One turn sends every row of this set to another row. A few are shown first. Where does it send the rows asked after them?
Nuf: [ 0.00  0.07  0.56  1.90  0.22 -1.32  1.03  0.64 -1.79 -0.55  0.16  0.10
 -0.03 -0.41  0.21  0.62 -0.90 -0.31 -0.29  0.81  1.09  0.00  0.91 -0.42
 -2.49  1.27 -2.04 -1.25 -0.88  1.34 -0.30 -0.70 -1.86 -1.11  1.06  1.43
  0.03]
Lupad: [-0.10 -0.27  0.56 -1.09  1.33  0.67  1.21  0.14 -0.58  1.30 -0.65  1.02
 -1.84 -0.27 -1.19 -2.05 -1.74  0.99  1.03 -0.23 -0.88  1.96 -0.28 -1.35
 -0.06  0.30 -1.93 -0.53  0.63 -0.51 -1.72  0.72  0.05  0.59 -0.87  0.03
 -1.54]
zep: [ 0.48 -0.77 -0.10 -0.95  2.73 -1.08  1.72  0.34  0.78  0.17 -1.58 -0.88
  1.55 -0.56 -1.11 -0.92 -0.86 -0.56 -1.88  0.01 -0.27  0.75  0.89 -0.83
  0.11  0.95  1.29  0.65 -0.10 -1.22  0.05 -1.44 -1.12 -2.17  0.74 -0.13
  0.11]
kedi: [ 1.64 -0.24  0.41 -0.32  0.28 -0.86 -0.60  0.89  3.09 -0.81  0.56 -0.78
  1.62 -1.15  1.04  0.51  0.21 -0.95  2.09  0.07  0.11 -1.26 -0.66  0.87
 -0.98 -0.02  0.92 -1.11  1.99  0.80  0.24  0.17  0.66  0.32 -0.87 -0.18
  0.50]
dun: [-0.02 -0.44  1.75  0.52  0.71 -1.31 -1.60 -0.40 -0.83 -0.10 -0.04 -1.61
 -0.95 -0.94 -0.44  1.10  1.33 -1.89  0.76 -0.95  1.18 -0.95 -1.21 -0.03
  0.44 -1.50 -1.85 -0.44 -0.34  0.99 -0.13 -2.39  0.76 -0.11 -1.11  0.14
  0.44]
seve: [ 0.75 -0.61 -0.16  0.66 -1.80 -0.46  0.25 -2.75  0.28  0.44 -1.16 -0.29
  1.91 -2.22 -0.70 -0.48  1.10 -1.08  0.17  0.24  0.93 -0.50 -0.27  0.13
 -1.36 -0.52 -0.60 -0.52 -0.44 -1.83 -2.13  0.84  0.06  1.26  1.09  1.13
  0.55]
Siten: [-0.86  0.25  1.58 -1.14 -1.88 -0.20 -0.81  0.21  0.18  1.41  1.17  0.26
 -0.54  0.44 -0.84 -0.87  1.14  0.12  0.61 -2.15 -1.69  0.54  0.18 -0.98
  1.24 -1.34 -0.38 -0.31 -0.53  1.53 -0.38 -0.15  0.96 -0.83  1.19 -0.47
 -0.38]
gatav: [ 1.84 -1.11 -0.16  0.14 -0.12 -0.97 -0.65  0.00  3.40 -1.37  0.15 -1.32
  1.03 -1.40  0.76  0.68 -0.27 -0.85  2.10  0.67  0.21 -0.98 -0.46 -0.68
 -0.44  0.16  0.86 -0.53  1.96  0.01  0.20  0.15  0.81  0.18 -0.43  0.83
  0.67]
nok: [ 0.57 -0.92 -0.05 -0.71  2.31 -0.55  1.66  1.08  0.30 -0.62 -1.89 -0.23
  1.79  0.10 -1.02 -1.06  0.11  0.45 -1.02 -0.36 -0.54  0.39  1.83 -0.96
 -0.24  0.71  1.37  0.98 -0.23 -1.68  0.20 -1.29 -1.15 -1.63  0.25  0.83
 -0.15]
bipoz: [ 1.14 -0.75 -0.03  0.72 -1.38 -0.61 -0.52 -2.19  0.17  0.83 -0.84  0.11
  2.08 -2.72 -0.38 -0.70  0.51 -0.99 -0.51  0.23  0.85 -1.41 -0.08 -0.49
 -1.07 -0.11 -0.22 -0.99 -0.93 -1.74 -1.64  0.47 -0.31  0.90  0.90  0.99
  1.06]
Degi: [ 2.07  0.58 -1.01  1.10  1.38  0.55  1.32  1.01  0.60  0.95 -1.63  0.08
  1.29  0.29  0.61  0.75 -0.25 -0.24 -0.34  1.89  0.10  0.20 -0.22  1.24
  0.42 -0.33 -1.21 -1.03 -0.60  0.41 -1.28 -1.60 -0.90  0.71 -1.08 -1.02
 -1.98]
sofit: [-0.70 -0.96  0.51 -0.91 -0.87  1.11  0.64 -0.02 -0.76 -0.34 -0.71 -2.78
  1.49  0.00  0.37 -2.10 -0.46  0.13  1.63 -1.30  1.08  1.30 -0.50  0.60
 -0.50 -0.30  0.19  0.49  2.41  0.25 -0.63  0.98 -1.15 -1.09 -1.09 -1.00
 -1.70]
Fus: [ 2.54  0.46 -0.87  0.71  0.73  0.79  1.70  0.09  0.98  1.13 -1.59  0.16
  2.41 -0.51  0.15  0.70 -0.56 -0.13 -0.17  1.43  0.80  0.19  0.69  1.08
  0.25 -0.17 -0.02 -0.33 -1.11  0.01 -0.86 -0.97 -0.30  0.70 -0.81 -0.40
 -2.02]
ribu: [ 0.75 -0.29 -0.89  0.64 -0.88 -1.12  0.74 -1.72  0.27  0.10 -0.55 -0.50
  1.35 -1.71 -0.75 -0.37  1.23 -1.91 -0.47  1.09  0.50 -0.74 -0.04 -0.15
 -1.16 -1.09 -0.43 -0.87 -0.55 -1.74 -1.84  0.95 -0.14  1.16  1.39  1.74
  1.15]
zev: [ 0.16 -0.89  1.47  1.04 -0.63  1.02 -0.86 -1.34  0.38 -1.31 -1.56 -0.48
 -0.76  0.15 -0.08  2.50  1.42  2.08  0.84 -0.32  0.78  0.83 -0.45 -0.36
  1.01  0.51 -0.79 -1.52  0.66 -1.29  0.84  0.77  0.41 -0.27  0.85  0.40
 -1.04]
bopi: [-0.89 -0.12  0.40 -1.33  2.09  0.54  1.79 -0.05  0.61  1.15 -0.59  0.58
 -0.65 -0.62 -1.20 -2.20 -1.57  0.09  0.39 -0.57 -0.47  1.95 -0.12 -0.90
  0.29  0.51 -1.48 -0.29  0.69 -0.74 -2.34  0.18 -0.20  0.36 -1.80 -0.18
 -1.82]
zuto: [ 0.54 -1.84  1.38  0.53  3.70 -0.92 -0.23 -0.14 -0.22  1.25 -0.02  1.03
  0.18  1.89  0.63  1.29 -0.20 -0.38  0.08 -0.70  1.02  0.19 -1.63 -0.35
 -0.89  0.76 -0.58 -0.92 -0.03  0.74  1.47 -0.09  1.00 -0.17 -0.06 -0.09
 -0.50]
mog: [ 0.41 -0.63  1.55 -0.72 -1.23  1.22  0.17  1.26 -1.13  0.23  0.69  0.25
 -0.12  0.05  1.28 -0.79  0.86 -1.34 -1.44 -0.38  1.86  1.70 -1.28  0.02
 -2.53  0.36 -1.48 -2.13  0.41  0.07 -1.13 -0.69 -0.22  1.01  1.20 -1.12
 -1.31]
redup: [-0.34 -0.41 -0.21 -1.03 -1.15 -1.22  2.32  0.96 -0.94  0.00 -0.52  0.03
 -2.49 -0.55 -0.56  0.45 -0.05 -0.19 -0.66 -0.33 -2.02 -1.52 -0.91 -0.22
  0.14  0.46 -1.10  0.21  2.13 -0.90 -0.23 -2.24 -0.83  1.36  1.34  0.15
  0.57]
Zuv: [-0.21 -0.10  0.75 -1.57 -1.06 -0.02 -0.11  1.37 -0.56  0.38  0.65 -0.61
 -0.86 -0.14  0.25 -0.89  0.46 -1.81 -1.74 -0.58  1.47  2.04 -1.42  0.91
 -2.98  0.44 -0.67 -1.57  0.43  0.11 -1.71 -0.84 -0.62  0.64  0.61 -0.71
 -1.36]
suved: [-0.34  0.20  1.64  0.90  0.75 -1.95 -1.36 -0.52 -0.07 -0.61 -0.47 -1.38
 -0.17 -1.29 -0.86  1.04  1.38 -2.01  0.83 -0.88  0.93 -0.81 -0.22  0.21
 -0.31 -2.04 -2.06 -0.16  0.38  0.22  0.43 -2.18  0.34 -0.64 -0.03  0.13
  0.97]
nobo: [ 1.08 -0.91  0.70 -1.59  1.77 -0.74  1.48  1.20  1.15 -0.20 -2.04 -0.49
  1.59 -0.73 -0.92 -1.14 -0.80 -0.25 -1.02 -0.96 -0.51  0.34  1.37 -2.05
  0.00 -0.08  0.99  0.81 -0.02 -1.59  0.62 -1.95 -1.17 -1.01  0.76  0.18
 -0.38]
mipig: [ 0.77  0.53 -2.10 -0.21  0.10 -1.54  0.58 -0.99 -0.57  0.76  1.07 -0.82
  0.49  0.30  0.85 -0.64  1.25 -0.72  0.28 -1.26 -0.98 -2.28 -1.60 -1.57
  1.33 -0.17  0.10 -0.91  0.47  0.77 -0.46  0.08 -1.27  0.82 -2.46  0.14
 -0.14]
susid: [ 1.19 -0.82  2.32  0.70  3.79  0.59 -0.10  0.64 -0.69  0.23  0.25  1.07
  0.78  1.19  0.48  0.61  0.07  0.19 -0.06 -0.70  0.94  0.00 -1.20 -0.01
 -0.81  0.92 -0.11 -0.93  0.17  0.59  1.29 -0.62  0.99 -0.14 -0.91  0.16
 -0.09]
meti: [ 1.33 -1.76  1.91  0.43  3.06 -0.53 -0.77 -0.10 -1.17  0.96  0.12  1.86
  0.50  1.04  0.34 -0.09 -0.10  0.11 -0.55 -0.59  1.29 -0.07 -0.87  0.25
 -0.08  0.67  0.28 -0.33 -0.51  0.95  1.61 -0.25  0.19 -0.55 -0.52  0.10
 -0.01]
Mudem: [ 0.06  0.15 -1.24 -0.37 -1.36  0.01 -0.08 -2.21  1.48 -0.67  0.81 -0.32
 -2.30  0.32  0.30 -0.50  1.90  0.24  0.17 -0.84 -0.04 -0.07  1.03  0.13
 -0.39  0.75  0.63  1.94  1.56 -1.04  0.68 -0.25 -0.97 -1.01  0.61 -1.24
 -0.19]
Sek: [-0.42  0.07  0.51 -0.18 -0.71  1.14  1.35 -0.01 -0.39 -0.53 -1.09 -2.90
  1.25 -0.18 -0.42 -1.65  0.07  0.56  2.11 -1.78  1.63  1.07 -0.97  1.11
  0.07  0.19  0.01  0.35  1.02 -0.04 -1.22  0.29 -1.03 -1.31 -0.56 -2.10
 -0.91]
bab: [ 0.29 -0.26  1.38 -1.31 -1.24  0.43  0.29  1.71 -1.54  0.45  0.57  0.48
  0.00 -0.29  1.46 -0.67  0.47 -1.52 -0.77  0.07  1.16  1.52 -0.67  0.06
 -2.71  0.21 -0.98 -1.59 -0.03 -0.64 -1.33 -0.71 -0.38  1.60  1.19 -0.81
 -1.56]
gebor: [-0.29  0.13 -1.34 -0.22  0.30 -2.07  0.01 -1.33 -0.42  0.52  0.56 -0.60
  0.98  0.15  1.04 -0.92  0.80 -0.04  0.58 -0.49 -0.12 -2.23 -2.06 -1.97
  1.63 -0.27 -0.70 -1.10  0.62  0.98 -1.59  0.14 -1.49  0.55 -2.13  0.72
  0.01]
vopuf: [-0.43 -0.56 -0.41 -0.90 -1.34 -1.46  1.96  1.14 -1.13 -0.65 -0.09 -0.70
 -1.40  0.64  0.05  0.68 -0.88  0.54 -0.37 -0.63 -2.54 -1.67  0.08  0.20
  0.31  0.01 -0.98 -0.03  2.35 -0.53  0.78 -1.75 -0.63  1.03  0.62  0.03
  0.17]
lutum: [ 0.67  0.82 -1.02 -1.35 -0.38 -0.58 -0.51 -1.90  1.62 -0.20  1.26 -0.05
 -1.54  0.32  0.32 -0.93  1.24  0.45  0.11 -1.39  0.53  0.19  1.02 -0.66
 -0.54  0.02  0.99  1.74  1.94 -0.65  1.13  0.71 -0.74 -0.98 -0.17 -0.94
 -0.72]
sab: [ 0.55 -0.32  0.71  1.70 -0.04 -1.35  0.55  0.74 -1.43 -1.26 -1.40 -0.64
  0.50 -0.55  0.26  0.30 -0.51  0.53  0.27  1.86  0.72 -0.07  1.62 -0.74
 -2.07  1.25 -1.65 -1.74 -1.04  0.65 -0.64 -0.53 -2.63 -1.33  0.51  0.72
  0.25]
gogad: [-0.68 -0.52  0.68  1.61 -0.61  0.26 -1.08 -1.24  0.80 -1.35 -1.45 -1.34
 -0.18  0.23 -0.12  1.29  0.72  2.37  0.95 -1.02  1.23  0.72 -0.09 -0.95
  1.39  0.63 -1.24 -0.44  1.19 -0.28  1.18  0.76  0.41  0.19  2.17  0.45
 -0.64]
nuvu: [-0.53 -1.22  0.67 -0.50  0.04  1.35  0.29  0.04 -0.63 -0.65 -0.83 -2.76
  1.90  0.39  0.12 -1.65 -0.83  0.04  1.77 -1.89  1.49  1.77 -0.38  0.70
  0.06 -0.06  0.62  0.27  1.29 -0.30 -0.78  0.85 -0.38 -1.56 -0.97 -1.33
 -0.97]
kuga: [ 0.37 -1.41  1.35  0.58  3.76 -0.52  0.16  0.54 -0.69  0.96  0.24  1.31
 -0.17  1.34  0.50  0.91 -0.66 -0.09 -0.21 -1.33  0.78 -0.78 -1.26 -0.28
 -0.21  0.80  0.03 -0.89  0.12  1.17  1.91 -0.24  0.44 -0.16 -0.30  0.28
 -0.10]
muto: [ 0.86 -0.80 -1.24  1.05 -0.53 -0.26 -0.05 -1.84  0.52  1.66 -0.50  0.31
  1.20 -1.81 -0.17 -0.15  1.05 -1.53  0.01  0.25  0.06 -0.51 -0.15 -0.57
 -1.86 -0.39 -0.38 -0.40 -0.45 -1.56 -2.18  0.84 -0.06  0.89  2.13  1.34
  0.60]
nep: [-1.41 -1.33  1.15 -1.71 -1.85  0.92  0.92 -0.20 -0.96 -0.48 -2.41  0.87
 -1.67  0.66 -0.21 -0.10 -1.10 -0.43 -1.54  0.58  1.01  0.15  1.43 -1.03
 -1.25  0.01  0.50 -0.17  0.72 -0.14 -0.53  0.40 -0.98  0.17 -0.48 -0.13
  1.21]
Goki: [ 0.27 -0.62 -0.07 -0.91  2.15 -1.74  1.63  0.10  1.06  0.27 -1.32 -0.87
  1.72 -0.34 -1.19 -0.83 -0.57 -0.41 -1.23 -0.14 -0.96  0.11  1.03 -1.39
  0.33  0.87  1.40  0.74 -0.55 -1.83  0.16 -1.44 -1.30 -1.45  0.48  0.65
 -0.24]
lok: [-0.75 -0.98  0.06 -1.30 -0.92  0.87  0.51 -0.84 -0.94  0.16 -2.70  0.42
 -1.73  1.04 -0.18 -0.47 -1.19  0.22 -1.48  0.57  0.54  0.27  1.05 -1.29
 -0.97 -0.27  1.15  0.80 -0.01 -0.23 -1.56  0.99 -1.45 -0.30 -0.99 -0.35
  1.29]
tef: [ 0.53 -0.49 -1.05 -0.84 -0.73 -1.23  0.26 -1.44 -0.36  0.86  0.89 -0.35
  0.28  0.29  0.55 -0.07  0.99 -0.09  0.65 -1.20 -0.81 -2.67 -2.17 -0.39
  1.22 -0.14  0.00 -1.33  0.15  0.76 -0.96 -0.39 -1.88  0.08 -2.62  0.48
 -0.76]
duna: [-0.37 -1.01  1.15  0.95 -0.52  0.73 -0.66 -0.56  0.81 -1.98 -1.40 -0.82
 -0.27  0.16 -0.30  1.83  0.39  2.08  0.66 -0.52  0.33  0.80 -0.56 -0.59
  1.20  0.88 -1.04 -0.25  0.89 -0.48  1.67  0.57  0.21 -0.44  2.23  0.80
 -0.92]
regev: [-0.68 -0.23  1.11 -0.66 -1.12  0.06 -0.16  0.36 -0.06  1.71  1.72 -0.17
  0.29  1.22 -0.19 -2.17  0.59  0.01  1.47 -2.16 -1.66  0.53  0.46 -0.77
  2.13 -0.95 -0.57 -0.52 -0.06  1.70 -0.05 -0.54  0.37 -0.92  0.46 -0.85
 -0.69]
nek: [-0.46 -0.52 -0.13 -1.58 -1.06 -0.95  2.34  1.04 -0.60 -0.58 -0.69 -0.16
 -2.55 -0.14 -0.72  0.90 -0.29  0.65 -0.14 -1.44 -1.88 -0.81 -0.36  0.26
  1.08  0.32 -0.71  0.30  1.58 -0.85 -0.44 -2.51 -0.93  1.03  1.37 -0.08
  0.93]
Dat: [ 0.53 -0.13  0.81 -0.72 -1.16  0.98  0.88  2.04 -1.04  0.61  1.16  0.24
 -0.69  0.50  0.00 -0.94  0.64 -1.66 -1.32  0.01  1.62  1.48 -1.06  0.33
 -1.96 -0.03 -1.64 -1.68  0.50  0.04 -2.18 -0.22 -1.23  1.23  1.29 -0.75
 -1.03]
Rinos: [-0.21 -0.72 -0.04  0.34 -1.11  1.33  0.49 -0.08  0.04 -0.76 -0.68 -2.23
  0.98  0.81 -0.64 -2.14 -0.27 -0.04  1.63 -1.99  1.55  1.66 -0.82  0.23
 -0.47 -0.24  1.00  0.00  1.42 -0.42 -1.58  0.84 -0.79 -1.12 -1.30 -1.68
 -1.05]
Lofi: [ 0.60  0.06 -1.43 -0.54 -0.56 -1.56  0.40 -1.29 -0.85  1.25  0.82 -0.90
  0.37  0.15  1.18 -0.60  1.25 -0.37  0.27 -1.53 -0.02 -1.92 -1.77 -0.91
  0.99 -0.34 -0.05 -1.41  0.66  0.86 -2.01 -0.67 -1.79  0.28 -2.42  0.47
 -1.01]
saraf: [-0.46 -0.56 -0.03 -1.17 -0.90 -1.09  1.53  1.56 -0.84 -0.66 -0.93  0.07
 -2.41  0.34 -0.94 -0.24 -0.13 -0.04 -0.82 -1.26 -2.36 -1.46 -0.23 -0.75
  0.99  0.67 -1.67  0.64  1.67 -0.62  0.68 -1.49 -0.63  1.26  0.50  0.50
  0.28]
divof: [ 0.18  0.04  1.82  1.81 -1.29  0.75 -0.75 -1.20  0.65 -2.15 -1.26 -0.78
 -0.70  0.57 -0.52  1.19  1.06  1.51  0.93 -0.83  0.59  0.77 -0.87 -0.12
  0.70  0.53 -0.78 -0.73  0.50 -0.70  1.01  0.39  0.83 -0.66  1.70  0.46
 -0.79]

zev moves to Sek
Lofi moves to redup
Now these:
gogad moves to sofit
Fus moves to dun
ribu moves to mipig
Degi moves to suved

